In the rows, 128 means zero.
Where one turn sends some rows of the set: a few examples, then the rows asked:
z_434: [135 134 144 150 102 106 128  86  95 140 136 127 104 130 139 128 113 132
 136 122 143 122  87 159 108 140 118  89 130 143]
z_905: [155 163 102  96 128 142 119 115 130 135 162 130 132 118 129 147 115 126
 124 160 140 123 128 131 141 128 126 119 109 164]
z_722: [130 130  90 144 115 126 130 120 101  89 125 123 125 141 145 139 145 122
 138 139 118 142  92 123 123 155 104 106 137 140]
z_502: [162 131 126 145 121 140 128 146  77 168 127 117 138 121 132 137 121 131
 120 179 124 116 102 125 135 122 157 110 118 138]
z_638: [121 121 123 127 123 133 123 166 128 140 164 100 126 133 119 113  88 151
 147 129 129 109 113 159 134 133 156 129 169 131]
z_534: [142 130 146 151 140 137 103 178 131 128 128 133 120 117 129 139 131 166
 160 115 168 121 115 148 101 151 123 127 107 119]
z_327: [132 117 128 110  95 108 146 139 155 134 111 149  98 138 141 111 122 150
 118 154 116 134  97 140 111 102 139 105 129 141]
z_230: [135 142 106 136 128 171 111 130 115 137 173 154 102 149 121 130 118 134
 153 124 146 118 114  98 132 141 155 111 156 132]
z_287: [128 122 120 107 126 149  93 133 133 145 146 141 142 156 130 160  99 132
 155 115 143 114 133 102 116 115 139 117 118 120]
z_111: [128 118 136  97  98 110 153 139 170 122 113 146 106 129 134 121 124 144
 120 137 113 121 113 132 119  97 134 123 130 139]
z_737: [130 109 138 100  94 113 147 128 158 132 108 149 103 137 144 112 115 153
 117 149 117 127 100 143 118 113 130 103 132 136]
z_973: [127 149 136 109 133 163 149 133 127 158 133 118 128 112 127 136 134 113
 135 118 122  91 149 118 111 133 138 163 120 109]
z_285: [153 127 115 168 132 110 102 119 119 160 122 130 135 119 154 134 115 114
 121  94 136 133 114 138 110 121 145 107 109 114]
z_955: [123 135 125 131 114 133 126 153 125 151 175  99 140 134 117 113  95 159
 137 120 132 113 106 147 128 120 164 136 146 107]
z_578: [108 158 134 116 145 119 160 133 143 122 135 103  89 123 110 102 140 123
 131 146 136 115 123 140 146 135 129 132 156 104]
z_494: [163 128 141 153 130 137 132 151  84 158 108 113 143 125 134 133 125 144
 111 172 112 116 110 140 135 122 146 107 109 135]
z_437: [ 89 113 123 140 140 144 149 109 109 132 116 110 102 131 115 118 116 128
 143 138 119  93 124 128 113 126 150 107 167  93]
z_404: [127 149 120 127 145 135 124 116 119 141 114  86 161 123 120 134 139 138
 127 138 113 108 126 175 133 141 134 149 112 112]
z_724: [131 128  88 141 109 124 130 120 106  84 125 128 122 141 133 144 137 137
 136 137 126 152  94 119 127 161 107 108 136 119]
z_522: [140 129 151 148 129 133 106 176 126 135 124 146 120 119 138 140 128 170
 157 121 164 125 122 152  97 155 133 130 110 108]
z_577: [123 152 119  98 136 154 153 144 121 153 118 117 141 116 114 130 145 110
 132 113 129 103 141 129 107 136 135 149 117 128]
z_388: [124 120 118 114 114 155  80 121 133 135 148 151 138 149 133 150 103 138
 157 107 132 113 141 118 110 128 139 126 116 123]
z_117: [146 159 119 120 125 140 133 115 118 108 130 163 100 123 104 128 140 113
 126 155 133 137 157 140 111 139 116 124 122 149]
z_390: [132 119 141 128 127 128  95 112 140 137 151 134 114 121 116  92 100 158
 134 151 149 126 113 158 147 118 162  95 148 135]
z_679: [138 172 116 131 113 135 130 101 111 110 129 162 108 128 112 135 144 122
 128 158 124 133 152 140 118 142 124 123 111 136]
z_698: [126  91 137 115 179 143 116 109 123 136 102 124 120 100 139 131 146 133
 139 124 139 111 109 104 116 152 118 113 149 124]
z_890: [123 140 152 166 123 142 116 112 131 122 105 126 112 128 183 144 127 122
 156 112 129 110  98 147 101 136 146 126 149 119]
z_611: [135 134 157 150 119 140 119 175 137 126 139 134 114 123 127 133 137 166
 150 126 165 114 126 160 104 159 130 143 127 115]
z_269: [162 131 153 151 128 138 130 156  86 165 112 118 138 121 139 131 133 135
 113 172 120 113 110 142 142 131 144 109 115 138]
z_36: [129 153 120 122 141 138 127 134 136 137 116 102 159 132 129 122 137 134
 128 128 110 104 116 174 147 145 123 159 114 109]
z_531: [131 124  88 144 104 130 142 123 110  77 125 125 123 138 139 145 129 125
 136 133 123 143  99 116 133 154 109 107 137 127]
z_868: [131 114 135 116  86 107 141 140 163 133 117 145 106 141 141 110 118 151
 128 136 120 129  98 143 122 112 127  89 127 142]
z_20: [104 163 128 114 123 121 154 111 140 121 146 112  95 100 109 103 138 134
 134 150 135 120 119 142 129 142 130 134 167 114]
z_693: [162 158 113 100 114 148 119 105 128 129 159 122 144 114 118 119 120 133
 114 147 128 123 127 131 148 120 128 133 119 164]
z_226: [175 129 151 155 131 118 130 115 137 115 118 109 121 129 146 108 131 139
 127 108 104 104 123 165 104 124 129 110 120 141]
z_873: [152 127 143 158 131 130 103 178 124 128 136 139 121 123 144 151 136 153
 158 120 161 123 125 150 101 154 130 122 109 115]
z_991: [140 147 132 150 120 109  95 107 118 123  97 120 107 125 133 145 151 120
 127 116 128 113 124 119 101 103 104  99 154 140]
z_165: [126  91 126 111 176 128 119 111 127 140 116 123 124 103 148 132 146 131
 145 119 133 113 105 101 115 156 113 115 150 123]
z_446: [159 123 142 149 138 132 142 147  87 167 108 112 132 127 146 130 132 136
 123 162 115 105 104 141 138 118 145 109 104 143]
z_549: [127 147 109 143 133 165 110 123 106 120 174 141 103 126 117 134 114 131
 146 132 156 120 129  88 119 128 150 120 156 125]
z_952: [119  89 128 121 168 133 116 116 139 142 103 122 106  96 144 133 145 124
 145 118 146 111 105 115 112 147 121 113 151 133]
z_580: [128 131  83 146 107 129 140 121 104  91 146 122 133 142 143 134 126 137
 147 139 132 135  91 124 136 166 117 118 146 117]
z_108: [135 129 125 129 131 128 103 117 138 140 149 124 125 124 111  87 106 153
 126 151 150 131  98 153 145 142 173  89 151 144]
z_54: [132 102 130 107 176 140 111 111 134 147 118 122 125  93 119 124 145 126
 134 125 138 111 106  93 114 141 117 115 135 134]
z_917: [ 96 122 122 134 137 138 152 126 102 131 122 111  87 131 121 136 118 129
 150 146 121  82 122 133 113 141 151 113 167  95]

z_890 -> z_991
z_404 -> z_388
z_534 -> z_165
And these:
z_549 -> z_20
z_868 -> z_446
z_577 -> z_230
z_108 -> z_36
z_54 -> z_580
z_724 -> z_737

